The rows of T fall into 3 groups, and each row is roughly a mix of its group's hidden directions; one row fits no group.
T, 101 rows:
[[ 30  -3  -9  32  11 -20 -19   5 -14 -18]
 [  5  21  -2  19 -27  18  38   3   4   9]
 [ -7  -3  -5 -15 -19  26  17 -13  13 -39]
 [ 34  -6 -16  26   6 -31  -2 -17   8  -1]
 [ -8  -7   7 -29  19   2 -17  35   2  24]
 [-10   4   0   9  -4 -28  25  -5 -19  38]
 [ 28 -10  -2  11  10  -3 -24  11  -5 -40]
 [ 17 -11   3   3  33 -19 -23  27 -18  -3]
 [ 14   3   7  21  19  14 -39  10  20  14]
 [ 13   2  -1  36  12 -24  -1   5 -28  22]
 [ -7  -1  11 -15  13  18 -35  17  27  17]
 [-21  12  -1 -15  -1  -5  22  15  -2  44]
 [ 17  -1 -18  24 -15 -31  14 -26  16  -4]
 [ 18   3 -20  19  -6 -27  18 -25  -5 -24]
 [ 24  -9   3  21  -6   9 -16 -10   3 -43]
 [-22  -7  10 -34   3  -5   4  26   4  31]
 [  8  -9   2   1  16 -22 -24  40 -19   3]
 [ 27 -12  -6   5  28  -4 -32  16  -3 -20]
 [ -2 -23  12 -16   7 -47  -4  -6 -15   2]
 [ 23  -7  16  23  21 -20   0  17 -30   7]
 [-22   2  -1 -15 -27   5   7 -27  32 -12]
 [-32  15  -3  -9 -22   9  27   6   0  28]
 [ 12 -24   3  19  18 -33 -10   2 -27 -11]
 [  1  -4  13 -12  25   9 -20  30   3  33]
 [ 10   3  20 -16  14  21 -15  24   4  35]
 [-11  15   0  -8  -2   0  26  20   0  45]
 [  8   5 -13  26 -20 -15  19 -28  -6 -27]
 [ -9   3  10  -2  -3  14   3 -18  38  36]
 [  9 -11  -5  20 -10   1 -13 -15   2 -48]
 [  9  -2  -3  -2  18   1 -22  33 -30 -23]
 [ 28   5  12 -12  15   9 -20  26   2  31]
 [ 37  -5  -3  16  31  -7 -26   6  -3   9]
 [ 18  -8   2   8  33 -19 -23  25 -19   1]
 [ -5   7   4 -16 -15  32 -18  -8  35 -16]
 [  8   1   5   5  28  20 -37  28   6  -2]
 [ -7  -2   3 -17  -8  33 -17  -4  31 -25]
 [-22  15   3  -9   8  38  -5   7  17  28]
 [  8  -5 -21   9  11 -47  13 -14  -5 -10]
 [ 20 -12 -13   6  20 -46  -7  -3  -4  -9]
 [-32  10   5 -10 -22  18  22 -14  15  22]
 [-19  -6  -8 -30 -21 -10  -4 -14  29 -22]
 [  6 -24  10   5  26 -30 -19  11 -23 -10]
 [ 11   4  19 -18  16  20 -18  23   2  33]
 [ 35  -1  -9  23  20  -2 -22   1 -16 -22]
 [ -7   0  13 -27  19  28 -15  12  15  28]
 [  1   2 -11  27 -23 -29  21 -12 -15 -21]
 [ 30   1  -6  31  17   0 -32   0   3 -14]
 [-17  -2   6   2 -27  27  -6 -22   0 -34]
 [-27  11   2  -8 -24   6  34 -13   5  23]
 [ -4 -19   6 -19  33 -20 -33   6  -1   2]
 [ 17  -2 -11  21 -10 -26  13 -34  22   6]
 [-27  -1  -1 -25 -24  -5  37 -10  -6  -4]
 [ 22 -13  -3   6 -13 -30   7 -10 -14 -36]
 [-23  11  -3 -12  -5 -11  28  11  -3  40]
 [ 21  -6  -2   4  19 -14  12  13 -45  -2]
 [ 22  -6   2  38  13 -15 -30   4 -12   2]
 [ 26  -2  -3  12  27  -4  -7  24 -36   1]
 [-36   6   0 -26 -23  18  17  -5   8 -13]
 [ -3  -9  -3 -18 -18  16  14 -17   9 -43]
 [-20   7   8 -15   6  41 -16   6  25   7]
 [-14  17  -1 -16 -30  18  15 -20  27  11]
 [ -4  28  -5  12 -17   9  11  -9   9  43]
 [-14 -27  17 -26   7 -16   0   2 -12 -33]
 [ 23 -10   4  17  24 -26 -28  15 -16   0]
 [ 19  -6   0   8  33 -16 -21  29 -19   1]
 [ -6 -12   2  -4  -6  13 -32 -21  -3 -40]
 [  5 -20   7  -2  31 -29 -15  21 -22  -3]
 [ 24  -2   1  26 -14  16  -5 -10   5 -40]
 [ 21   2   5  -6  20 -17  -1  29   2  37]
 [ 31  -7 -10   4  10  -3 -23 -29  12 -28]
 [ 15  -2  -1  36  15 -23  -6   6 -29  16]
 [ 43  -3  12   0  16  -3 -24  22   3  11]
 [ -1 -15  -4 -19  -7  17   6  -4   9 -49]
 [-27   5  -4   7 -35 -16  30  -6  -5 -15]
 [ -5  16   0  -1  -7  -4  36  16   1  40]
 [-28  -6   7 -30  -6 -13  14  29 -10  18]
 [-13  17  -3   5 -21  -3  40  12   2  28]
 [ 14   2   0  32  -5 -13  26 -15 -33  -6]
 [ 10  21   0  13 -19  12  35  15   5  27]
 [  9 -22   4   0  13  -4 -41  -1   0 -32]
 [ -6  24  -7 -13 -22  34  10  -7  28   4]
 [-23  11 -11   6 -21 -15  41   0  -1  17]
 [ 19  -3  -3  22  15 -21  -9  30 -30   2]
 [-22  -5  -4  -1 -22   6  -5 -31  -5 -38]
 [  1  -6  21  -2  -8  43 -28   9   6 -14]
 [ 17  23 -15  22 -13   8  31  15   3  22]
 [-16   4  -3 -29 -26  10  31 -10  13 -16]
 [-50  -5   0 -19  -2  -9   9   5  -2  18]
 [ -9  -5   7 -20  -8  30 -17 -12  28 -26]
 [-14   6  21 -16  -1  36  -3  19   4  29]
 [  8  -7   6  15  26  14 -44  16   8   1]
 [-25 -29  21 -17   7 -32   0   1 -13  -5]
 [-31  -8  10 -16 -29   6  24 -18   9 -13]
 [ -3 -24   1 -21  -3  -3   5  -5   0 -49]
 [ -9  -2   9   8   7 -35   0  -1 -14  42]
 [ 32  -7  15 -15  32  -3 -28   5   0  10]
 [ 40   8 -16  28  -8  -5   5  -8   0 -23]
 [-24  -9  23 -31  16  15 -18   7   0  21]
 [-19   8   6 -15 -11  30  18 -25  24  14]
 [-28   3  18 -25   1  25   6  24 -19   9]
 [  2  -4  13 -24  19  18  -6  -6  23  37]]
Here is one row of each group, with its name. Which group are the others in?
[ 40  -8   2  13  17  -4 -20  -8   1 -28] -> (85)
[  5   4 -13  19 -17 -15  34 -22 -19 -19] -> (13)
[  2  -4   6  11  -2  30 -36  -7  25 -21] -> (100)

[-13   6  20 -18   3  30  -3  21   3  34] -> (85)
[-27   5  -2   9 -32 -18  34   0  -8  -2] -> (13)
[ -7   5  -5 -16 -22  31  15 -11  18 -30] -> (100)
[ 29  -3  -1  17  27  -6  -5  18 -33   9] -> (13)
[-21  16  -6   9 -34  15  34  -1   1   8] -> (85)
[ 13  -4  10 -17  32  21 -20  11   8  28] -> (13)
[-19  10  -2  -8  -9  32 -25   5  27 -22] -> (13)
[-27   7  12   4 -16  -6  14 -20  -1  40] -> (100)
[-19   3   4   7 -30  32   3 -17   1 -28] -> (85)
